Each path below is one point turned by a fixed rotation once a step. After each direction that follows a path, write how fast that rotation turns it, in degrees a step (0 if it stays still).
Each turn is a multiple of 5 degrees from 10 to 175, or 0.
Each row of a path follows its step; steps can be skipped.
Rotation 1:
step 0: | -.10 |  .11 |  .03 |  .03 |  .04 |  .21 |  .42 | -.18 | -.02 |  .13 |  .01 | -.17 | -.05 |  .09 |  .23 |  .21 |  .11 | -.33 | -.31 | -.03 |  .29 |  .06 |  .23 |  .35 | -.05 |  .32 | -.09 |  .28 |  .13 |  .06 | -.55 |  .18 | -.27 | -.07 | -.01 |  .36 |  .21 |
step 2: |  .06 |  .34 | -.42 |  .30 | -.09 |  .00 | -.43 | -.22 |  .34 |  .38 | -.18 |  .09 |  .08 |  .21 |  .13 | -.06 | -.06 |  .15 | -.10 | -.09 |  .16 |  .03 | -.04 | -.14 |  .10 |  .08 | -.25 | -.02 |  .28 |  .12 | -.42 |  .37 | -.17 | -.22 | -.06 | -.14 | -.10 |
step 3: |  .06 |  .25 | -.01 | -.23 |  .21 | -.29 |  .05 |  .22 |  .22 |  .05 |  .01 |  .05 | -.24 |  .28 |  .18 |  .02 |  .26 | -.02 | -.34 |  .51 | -.48 |  .10 |  .23 |  .39 |  .13 |  .19 |  .15 |  .08 | -.23 |  .01 |  .00 |  .10 | -.05 | -.07 |  .21 | -.13 |  .26 |
step 4: |  .13 | -.07 |  .09 | -.02 | -.07 |  .33 |  .24 | -.26 |  .50 |  .02 | -.01 |  .28 | -.10 | -.10 |  .19 |  .38 | -.12 | -.05 |  .17 | -.19 |  .32 |  .04 | -.28 |  .17 | -.24 |  .45 |  .02 |  .00 |  .10 | -.09 |  .05 |  .36 | -.35 | -.03 |  .04 |  .05 |  .35 |
step 5: | -.16 | -.01 |  .23 | -.07 |  .31 |  .00 | -.25 |  .14 |  .05 |  .02 |  .25 | -.02 | -.03 |  .01 | -.21 | -.38 | -.10 | -.15 |  .19 |  .40 | -.06 | -.03 | -.10 |  .39 |  .19 |  .11 | -.19 | -.17 |  .37 |  .20 | -.36 |  .08 | -.12 | -.35 | -.37 | -.31 |  .16 |
step 6: | -.07 |  .36 | -.10 |  .28 | -.11 |  .09 | -.13 |  .04 |  .25 |  .16 |  .26 |  .03 |  .21 |  .32 |  .26 |  .08 | -.24 |  .09 | -.23 |  .03 | -.17 |  .08 |  .30 |  .26 | -.13 |  .32 | -.05 |  .18 |  .31 | -.28 |  .06 |  .43 |  .03 |  .19 | -.08 |  .31 | -.30 |
step 7: | -.16 | -.01 |  .09 |  .06 | -.22 |  .09 | -.07 | -.08 |  .41 | -.09 | -.17 |  .15 | -.04 |  .43 |  .10 |  .11 | -.05 |  .02 | -.01 |  .21 | -.26 | -.06 | -.01 |  .26 |  .05 |  .15 | -.01 | -.30 | -.26 |  .03 | -.29 | -.33 |  .17 | -.03 |  .18 | -.20 |  .68 |
step 8: | -.18 | -.02 | -.14 |  .05 |  .34 |  .22 |  .21 |  .06 |  .22 |  .07 |  .21 | -.17 | -.06 |  .06 |  .14 |  .18 | -.06 | -.02 | -.22 | -.07 |  .24 |  .05 |  .01 | -.12 | -.25 |  .26 |  .03 | -.14 |  .55 |  .37 |  .05 |  .33 | -.29 | -.33 |  .38 | -.26 |  .09 |
step 9: | -.21 |  .16 | -.03 | -.38 |  .28 |  .01 | -.30 | -.03 | -.13 |  .17 |  .05 |  .01 |  .01 | -.03 | -.12 | -.10 | -.14 | -.03 |  .15 |  .38 | -.13 |  .17 | -.38 |  .52 |  .10 |  .46 | -.06 | -.10 | -.07 | -.18 | -.39 |  .14 | -.01 |  .16 |  .23 |  .13 | -.12 |
step 10: |  .00 | -.25 | -.08 |  .48 | -.07 | -.18 | -.11 |  .21 |  .45 |  .08 | -.05 |  .26 |  .11 |  .20 |  .31 |  .07 |  .08 | -.19 | -.20 | -.08 | -.26 | -.03 | -.29 |  .13 | -.32 |  .16 | -.18 | -.26 |  .19 |  .07 |  .00 |  .36 |  .06 | -.10 | -.26 |  .37 |  .11 |
Speeds:
|  .21 |  .06 | -.01 |  .08 | -.04 |  .05 | -.02 | -.06 |  .03 |  .04 |  .05 |  .05 | -.02 |  .02 | -.22 |  .00 | -.01 |  .00 |  .10 | -.07 |  .02 | -.03 | -.10 |  .08 | -.10 |  .01 | -.13 | -.05 | -.11 | -.07 |  .03 |  .03 |  .11 |  .06 |  .14 |  .00 |  .06 | => 135
| -.03 |  .02 |  .05 | -.02 |  .04 |  .07 |  .08 | -.09 | -.06 | -.02 | -.04 |  .05 |  .05 |  .01 | -.07 | -.04 | -.09 |  .04 |  .00 | -.04 | -.14 | -.13 | -.09 | -.18 | -.09 |  .10 | -.06 |  .04 |  .03 |  .13 |  .06 | -.04 | -.13 |  .03 | -.09 | -.13 |  .12 | => 110
| -.04 |  .01 |  .09 | -.12 | -.16 |  .09 | -.10 | -.19 | -.01 |  .05 | -.11 |  .03 |  .03 |  .07 |  .04 |  .06 |  .02 |  .09 |  .08 |  .04 |  .13 |  .00 | -.08 | -.06 |  .08 |  .06 | -.04 |  .04 |  .03 | -.10 | -.09 |  .00 | -.08 |  .11 |  .06 |  .01 | -.10 | => 155
| -.04 |  .00 |  .11 | -.02 |  .11 | -.03 | -.06 | -.02 | -.09 |  .08 | -.05 |  .00 |  .01 | -.02 |  .04 |  .13 | -.05 | -.05 | -.04 | -.13 | -.17 |  .07 |  .08 |  .15 |  .06 |  .01 | -.08 |  .14 | -.07 |  .01 |  .04 |  .03 | -.03 |  .18 |  .05 |  .08 |  .04 | => 120
|  .06 |  .14 |  .05 |  .03 |  .04 |  .01 |  .06 |  .09 | -.14 |  .03 |  .02 | -.03 |  .23 |  .11 |  .06 | -.04 |  .08 | -.04 |  .06 |  .00 |  .05 | -.13 | -.06 |  .02 |  .12 |  .12 |  .13 |  .08 | -.07 |  .02 |  .05 |  .07 |  .03 | -.07 |  .07 |  .03 |  .00 | => 125
|  .04 | -.05 |  .10 |  .15 | -.01 | -.07 | -.04 |  .10 |  .02 |  .13 |  .09 | -.10 | -.07 |  .03 | -.05 | -.10 | -.14 | -.08 |  .07 |  .05 |  .04 |  .05 | -.13 | -.05 |  .02 |  .08 |  .01 |  .05 |  .02 |  .06 | -.04 | -.09 | -.08 |  .08 | -.09 |  .15 | -.09 | => 85
